Here are some points:
-0.3 -2.1 -0.2  3.1 -0.5 -0.8  0.0 -0.2
 0.1 -0.1  0.2 -0.9 -0.5 -1.1 -1.9 -0.6
 0.2 -0.5  0.1 -0.5  0.4 -0.4  0.4  0.1
 0.0 -0.9 -0.4  0.3 -0.8 -0.8 -0.1 -0.1
 0.2 -0.3  0.2 -2.9 -0.2 -0.8 -0.4 -0.3
 0.2  1.3 -0.4 -0.9 -0.9 -1.1  2.6 -0.1
-0.4  0.9  0.2 -1.5 -0.6 -0.8 -0.5  0.3
-0.1  0.7 -0.2 -0.2 -0.5 -0.6  1.7  0.1
 0.1 -1.0  0.0  2.2 -0.2 -0.8 -0.5 -0.1
-0.2  0.2  0.3 -0.4 -0.5 -1.0  7.5  0.0
 0.1 -0.3  0.3 -0.4  2.0  9.9 -6.7  0.1
 0.3  0.0  0.5 -0.4  3.3 -2.7  0.4  0.4
 0.2  0.2  0.0 -0.3 -0.2 -1.2  1.5 -0.1
 0.2  0.0 -0.1 -0.4 -0.3 -1.3 -0.9  0.0
-0.7 -4.3 -0.4  6.8 -0.9 -1.1  0.0 -0.4
 0.2 -1.7 -0.2  3.1 -0.3 -0.9  0.5 -0.3
 0.2  0.7  0.4 -0.2 -0.4 -1.3  3.8 -0.1
 0.1  1.2  0.4 -0.8  0.0 -0.2 -9.9 -0.6
 0.0  0.6  0.1 -0.3  0.0 -1.4 -0.7  0.5
 0.1  0.0  0.1 -0.8 -0.3 -0.4 -1.0 -0.3
Here are 10 more points, each followed by its number:
 0.1  0.3  0.0 -0.5  1.1 -0.4 -1.5 -0.1 0
-0.3  0.4  0.0 -0.5 -0.5 -0.5 -0.6  0.1 1
 0.3  0.3 -0.3  1.1  0.4 -0.7  0.3  1.1 2
-0.1 -2.2 -0.3  0.7 -0.6 -1.0 -0.3 -0.4 3
 0.1  0.2 -0.1 -0.6  0.2  2.0 -0.2 -0.1 4
 0.1  0.0  0.2 -1.0  3.2  5.1 -7.4 -0.4 5
 0.1 -1.1 -0.3  2.4 -0.4 -1.0  0.1 -0.1 6
 0.1  0.9  0.3 -0.7  3.3  7.6 -2.6 -0.1 7
 0.2  1.0  0.2 -0.8  0.1 -0.7 -0.2 -0.1 8
 0.0  0.2 -0.1 -0.8 -0.4 -0.7  1.1 -0.2 9
Which two of these numbered points are nearest to each point below, looking only along the 2 directions in which the first points spread most? Their numbers follow each, nearest first.
 0.0 -2.0 -0.3  2.6 -0.4 -0.8  0.0 -0.1 > 6 3
-0.2  2.2 -0.1 -0.7 -1.3  0.0 -0.1 -0.3 > 8 1
-0.3  0.3  0.4 -0.3  0.7  9.6 -0.4  0.4 > 7 0
 0.0  0.3  0.2  0.7  0.2 -0.8 -0.5  0.0 > 2 1
-0.3 -3.6 -0.3  6.2 -1.0 -0.7 -0.4 -0.1 > 6 3
Here are 10 other points, each followed by its number:
 0.1  0.5  0.1 -0.5  3.4  8.2 -2.1  0.0 0
 0.3 -0.4  0.1 -0.1 -0.5 -0.8  0.3 -0.6 1
-1.6 -1.0  0.0  2.6 -0.7 -0.8 -0.6 -0.4 2
-0.3  1.2 -0.3 -0.1 -0.7 -0.8  0.0  0.0 3
 0.2 -0.3 -0.2  4.3  0.1 -0.9 -0.6  0.4 4
 0.0  0.4 -0.1 -0.4  0.0  1.8 -0.4 -0.1 5
 0.1 -0.2 -0.2 -0.7 -0.4 -0.8  1.0 -0.1 6
 0.1  0.4  0.0 -0.8 -0.4 -0.9  0.9 -0.1 7
-0.6 -1.5 -0.5  0.2  0.0  0.6  0.9 -0.3 8
 0.1  0.4 -0.2 -1.8  0.3 -1.8 -0.3  0.3 9
The same question for these:
 0.1  0.3  0.1 -3.6 -0.1 -0.7 -0.5 -0.4 > 9 3
 0.3  0.3  0.2 -0.4  0.0 -1.4  1.1 -0.1 > 6 7
-0.3  0.8  0.0 -0.6 -0.5 -0.6  0.9  0.0 > 7 6
-0.2 -0.9 -0.1 -0.9  0.8 -0.4 -3.1 -0.4 > 5 3
-0.6  0.9  0.4 -0.6  0.1  3.9 -0.1  0.8 > 5 3
